[[  7.3   6.4 -23.0  73.6  24.5  20.3]
 [ 22.7  49.3  25.3 -38.9 -30.1 -56.0]
 [ 14.3  45.4  58.0 -20.5 -54.1 -12.3]
 [ 41.8  36.8   1.2  29.0  15.1 -19.8]
 [ 13.0   7.1 -12.9  73.9  26.7  15.2]] 15.2

[[  1.5   1.4  -8.5  40.8  -1.8   5.1  11.7  23.0 -34.8 -13.8  -1.5  25.8
  -11.0   4.6 -29.2  -2.6]
 [-25.3   1.4  -8.5 -24.5 -16.8  10.6  11.7   0.2   6.7  11.1  14.6  41.8
    3.6 -74.9  21.2 -16.6]
 [  1.5  38.2   0.2  20.8 -44.2 -19.8 -11.4  17.5 -31.6 -24.5   3.6  -4.7
   12.6   4.6  11.3  11.4]
 [ -1.9 -31.7  -9.6  26.1   5.0   1.5  11.7  17.5  -5.8  -6.6  -2.8  12.7
   -4.6  10.8 -11.9  52.8]
 [  1.5   1.4   4.0  24.1   8.4  10.0  11.7  26.3 -31.6  -6.6   0.5 -19.8
   -0.1   4.6 -11.9  11.4]
 [  1.5   1.4  -8.5  20.8 -11.4   1.5  11.7 -25.1 -39.9  -6.6   0.5  29.4
   -2.2 -22.4 -11.9  11.4]
 [-23.5 -49.9 -10.7   8.7 -11.4   1.5   6.8  -9.5 -31.6  -6.6   0.5  30.6
    0.9 -15.9 -11.9  17.2]
 [  1.5   1.4   0.8  22.8  12.6 -21.0  11.7  17.5 -31.6   6.1  -5.5 -27.1
    2.5  28.0 -11.9  11.4]
 [  1.5  -1.1 -10.2 -27.7 -33.3 -42.6  11.7  17.5 -31.6  -6.6  12.5  33.7
   -0.6   4.6 -11.9   2.4]] 2.4

[[ 62.5 -15.7 -27.2  21.4  18.0 -21.0 -13.4  -4.0  13.5   7.0 -16.2 -12.6
  -20.7  33.7 -30.6 -26.5]
 [ 10.0  -9.5   7.4  -0.8  23.5  13.4  37.4 -31.6  -3.3 -39.5   2.4  18.3
   10.5 -14.1  29.9  30.7]
 [ 41.0 -11.5 -16.8  16.5  44.6  10.7  14.8  -9.3  33.5  -4.7 -32.2   5.8
  -25.9  21.5 -16.5  -1.9]
 [ 13.3  -1.6  -1.6   4.3 -32.1 -23.8  -8.3 -25.1 -35.9 -19.0  20.1 -18.3
   24.2  -2.6  21.6  -6.8]
 [ 33.4 -22.4  -4.0  -5.0  -4.1 -32.8   6.4 -11.0 -33.1 -21.0  37.1  11.6
   18.6 -12.1   3.7   5.9]
 [  0.4  -4.7   6.8  -6.3 -28.1 -19.7  -0.1 -18.5 -37.9 -22.0  30.5  -3.6
   28.4 -16.3  25.0   7.0]
 [ 21.3  10.2 -13.5  18.9 -37.7 -19.1 -25.2 -28.3 -21.3  -7.4  -5.8 -42.0
   12.2  20.4  14.9 -27.9]
 [-35.2  31.8  15.0  10.9 -31.4  30.7  12.3 -56.4 -13.8 -38.5 -22.7 -33.5
   26.4  -3.2  69.4  11.4]
 [ 45.9 -13.3 -16.1  11.6 -12.1 -31.5 -12.2 -16.9 -19.8 -10.6  10.9 -14.8
    7.1  12.9  -3.3 -16.8]
 [ 25.3 -19.4   1.8  -2.5  32.1   3.2  33.9 -20.7  -1.1 -32.2   6.2  25.4
    4.4 -10.8  13.9  25.4]
 [ 27.8  -1.3  -8.8  18.3  34.3  22.3  22.7 -32.2  26.5 -22.0 -37.3  -3.1
  -13.8  17.4  12.5   5.6]] 5.6

[[ 15.4  26.8  -4.2  -4.0 -25.4   1.8  32.3  11.3 -32.9 -18.0  -6.2 -20.2
    0.6 -18.3]
 [ 44.4  30.6 -41.1 -16.5  54.4  46.8  -8.0  24.4  20.6  -7.3 -29.0   1.3
  -22.3 -34.4]
 [-65.4  -5.8  23.6 -16.9 -45.4 -31.0 -32.1  -6.0 -25.9  28.5  20.3 -23.6
   -6.9   6.1]
 [ 48.8  55.7 -16.0   2.4  35.8  10.7  22.7  29.9  48.6 -44.5 -56.0   5.8
  -28.2 -32.5]
 [ -9.1   4.3 -15.1   1.6 -14.7  37.6   5.5  -6.9  -4.0   7.2  37.5 -21.2
  -25.4   7.0]
 [ 30.7  40.3 -41.3  -4.5   0.8   4.9  28.7  10.4  30.5  -6.5 -15.2  37.8
  -53.0 -20.0]
 [-51.0 -59.4  26.3  12.5 -45.7   6.7 -30.4 -46.0 -18.3  10.3  22.7 -42.8
   35.9  39.9]
 [-20.8  23.1 -37.5 -33.7  22.6  19.8  50.3   7.5  43.2 -24.2   4.6 -16.9
    2.8 -33.3]
 [-53.6 -31.2  10.5  34.8 -24.4 -19.3 -23.2 -20.6 -20.8  15.0  66.1 -39.0
   53.7  28.1]] 28.1

[[ -9.4  -5.1 -28.6  -2.9  -7.5  -5.2 -19.0 -13.0   8.0  -6.2   4.4   7.3
   -9.4 -17.4  -8.7 -16.9]
 [-27.4   1.4  -7.5  40.5  13.4   2.2  63.6  -2.7 -17.3  11.2  17.3 -27.6
    0.7  24.1  -5.0  23.6]
 [ 26.0   8.5 -34.9   3.8  -9.2   2.7  24.3  -6.4   3.4   3.2  -0.6   3.1
   -7.3  -5.3   1.6   4.7]
 [-15.4 -13.0  19.4 -22.4 -12.8 -11.8  10.7  -1.0 -38.7  -2.0   7.5 -38.0
   -4.9  -5.9   9.9   0.1]
 [  6.4  -7.6   1.2  -0.7  17.7   4.9  16.4  -7.8  10.7   7.8  -4.9  16.0
    3.5  29.1  -3.8  -8.9]
 [ 34.8  12.3  48.8  -9.3  -6.1  12.1  15.2  -0.7 -30.4 -10.0  10.5   6.5
    0.4 -15.3  -1.6  -2.5]
 [-13.7   0.5   2.8  11.3  -3.9   8.2  27.7  -9.3  -7.5   7.4   5.3   2.6
   -2.7  -5.8 -12.6 -14.3]] -14.3

[[-52.0 -27.8   6.5 -10.8   7.1  -9.8  -1.1 -28.6  28.1]
 [  0.7  -2.3  -2.5  -0.8   3.8   5.3  -2.6  -3.6   6.7]
 [  9.0  -4.7   3.7   4.3  -0.2  13.7  -8.9  19.1 -14.9]
 [ 28.1  22.7 -11.1   5.1   3.2  17.9  11.9  14.1  -9.0]
 [-66.7 -28.5   5.9 -12.4  14.8  -9.5   7.1 -40.8  41.2]
 [ 64.9  30.0 -10.2  22.1   0.6  36.4  -3.3  53.7 -50.0]
 [ 13.4   4.9   0.1   5.7   2.1   9.4   2.7  15.2 -15.4]] -15.4
